Rotation paths and how fast each direction turns (degrees per step)
Each turn is a multiple of 5 degrees from 10 to 175, or 0.
Each row of a path follows its step; steps can be skipped.
Path 1:
step 0: [  2.1   7.9  -7.8  10.4  20.1 -10.9 -13.2  22.8   2.7   8.1  27.0   6.1
   6.9  -9.2  18.8  -4.7  18.6 -19.7   3.4  -8.0   9.1   8.8 -18.9 -42.0
   1.1  27.9  -1.3   1.1  -2.9  20.0]
step 1: [  4.1 -26.0  26.6  -9.4   3.8  16.4   0.0   4.0  -4.6   8.7 -11.0 -27.3
  -7.8  18.4  15.7   9.0  -2.2  32.1  24.4 -12.0  -8.7  -1.4 -23.5  18.5
  13.3   8.6  16.6   3.7  16.9  -1.7]
step 2: [ 26.9  -1.1 -13.5 -19.3 -10.7 -26.5  13.1  -1.3   6.5 -17.7  25.4  -3.6
  33.6   6.9  -0.1 -25.3  -3.4 -18.7  -1.0   8.5   7.1 -24.2  -8.4  -4.5
  12.9   4.9   3.2 -20.7   0.8 -11.9]
step 3: [-28.1   1.7 -11.1   8.7  17.9   5.5  -0.1   2.2  -8.7 -10.3  -8.9 -27.9
 -12.9  -9.9 -11.1  17.7  -4.0  -9.2  37.0   6.6  -4.2   2.7  27.1  -7.0
  16.3  23.0  10.4 -13.5  20.5  12.0]
step 4: [ 26.4   1.9  -4.3 -23.4   3.6  26.5   9.2   7.1  34.3  -0.1   9.0  -9.3
  -5.7  18.9  -7.2 -17.7   6.6   5.2 -12.3 -19.7   8.5   5.9  -4.0 -16.8
  18.2 -13.6 -24.8   6.2  12.7  22.5]
step 5: [ -7.6  19.3  -6.3   4.7 -15.3 -16.8 -25.2   9.5 -24.3  -9.0 -13.1 -30.2
   5.9   4.0  16.3  -3.7  33.4   5.2  12.8  -4.0   6.4  -6.7  -7.8   7.3
 -14.2 -20.1   6.0 -28.9  15.7  -0.8]
step 6: [  8.7  18.4  21.9  -9.7 -25.0 -15.8   1.0   0.8  16.2  10.6   8.1  -6.2
  -9.7   6.9 -26.1  -2.6 -26.7   7.5 -18.8  -7.5   7.4  -9.4  19.7  -5.9
   6.0  30.2  25.7   2.0  16.4  16.7]
step 7: [ -6.1  14.0 -17.5 -11.4  21.8 -29.1   5.1  -1.9 -18.9  -0.3  -1.2  -1.9
  18.1  18.4  21.5   6.2 -16.0   1.5  14.9 -25.5 -16.6  29.0   7.0 -14.9
  -3.0 -10.0 -28.3  -1.8   8.5   9.0]
step 10: [ 31.1 -20.3 -17.3   0.8  13.3  -3.2  -2.0 -18.2  -6.7  -0.5   6.1 -22.6
  -1.1  16.4 -12.3  12.4 -19.6   7.3  13.5 -10.3   2.9   9.3 -15.1  27.9
  -5.1  30.4  11.8 -22.6  15.1  -8.5]
step 11: [-14.0  -1.3  -5.4 -33.2  14.0  -4.9  -3.6  14.5   7.8 -17.1   3.8  -1.8
  20.5   2.1   7.4 -18.4  -5.8 -19.1  17.0   2.2   6.2 -41.0  12.1  -7.5
  16.5  11.9 -16.4   2.7 -12.4  25.2]
step 12: [ -0.7  18.4  -3.2   9.9   6.4  15.5  11.9   6.2   9.4 -14.1  11.2 -18.2
 -26.3   2.4  13.4  -0.3  32.2   0.5  18.0   9.8  -7.9  32.8 -13.0  -8.8
  11.2  21.0   8.9  -8.9  31.2   3.8]
step 13: [ 16.8 -21.4  10.0  -4.4 -25.9  -5.2   0.5  10.9  13.8   7.6   3.4 -25.9
  17.0   1.7  -4.0   0.5  -6.6  14.9   4.9 -25.4  25.0 -16.2  -4.6   3.8
  25.7 -32.7  -2.3  -6.2  11.0  19.4]
[ -1.0   4.6  -0.6  -6.4   3.5 -11.5   1.6   3.3   9.4   3.7  -1.2   4.1
   8.0 -10.0   0.1  -5.8  -0.3 -13.2  -1.2 -10.9   2.5  -5.5  -8.1  -9.3
   2.7  -8.3  -3.7   3.6  -3.2  -2.3] => 160
[  0.2 -14.4  -4.9   5.3   7.1  -4.2   3.1  -3.6   8.1   6.6  -6.3   1.1
  -1.6  13.2   1.5   7.3  -1.4  -0.9  -3.5  -9.8   4.9  10.6   0.6  -1.3
   4.9  -4.1   5.9   6.0   4.7   5.1] => 120
[  2.0  -0.6  -3.6   0.5  -4.8  -9.8  -0.3  -4.7   5.9  -1.4  -8.4   0.1
  -5.2   4.7  -2.3  -3.4   0.6  13.4  10.3   0.1  -1.1  -5.1  -6.9 -13.8
   3.4   7.9  -6.2 -10.7  -0.8   5.7] => 0
[  7.7   2.0   1.4   4.3   2.7  -2.8  12.5  10.6   3.8   0.0   0.3  -4.0
  -5.3   6.7 -15.1  -2.6   3.2  -7.0  -9.4   4.3  -2.3   4.1  -9.6   1.6
  -7.9   8.7  -2.4  -1.9  -1.6  -1.7] => 175
[ -3.4  -2.7   7.5  -8.3  -8.6   8.5  -5.8  -6.4   8.9  -1.9 -11.6  -1.6
  -3.4  -7.4  -3.8   1.7  -6.3  -7.6   1.9  -6.1  -2.5  10.2  -6.8   6.6
  -0.6   7.1   3.2  -7.2   2.6  -3.8] => 160
[  0.5  -8.4  -2.2  -0.1  -7.5  -2.5  -5.5   0.7   2.8  -7.1  -7.2   4.7
  13.4   6.5   2.3   7.5   8.2 -11.0  -1.7   7.9   3.3  -9.1   2.8   0.8
 -11.7   0.6  -1.7  -5.4   3.0   4.7] => 125
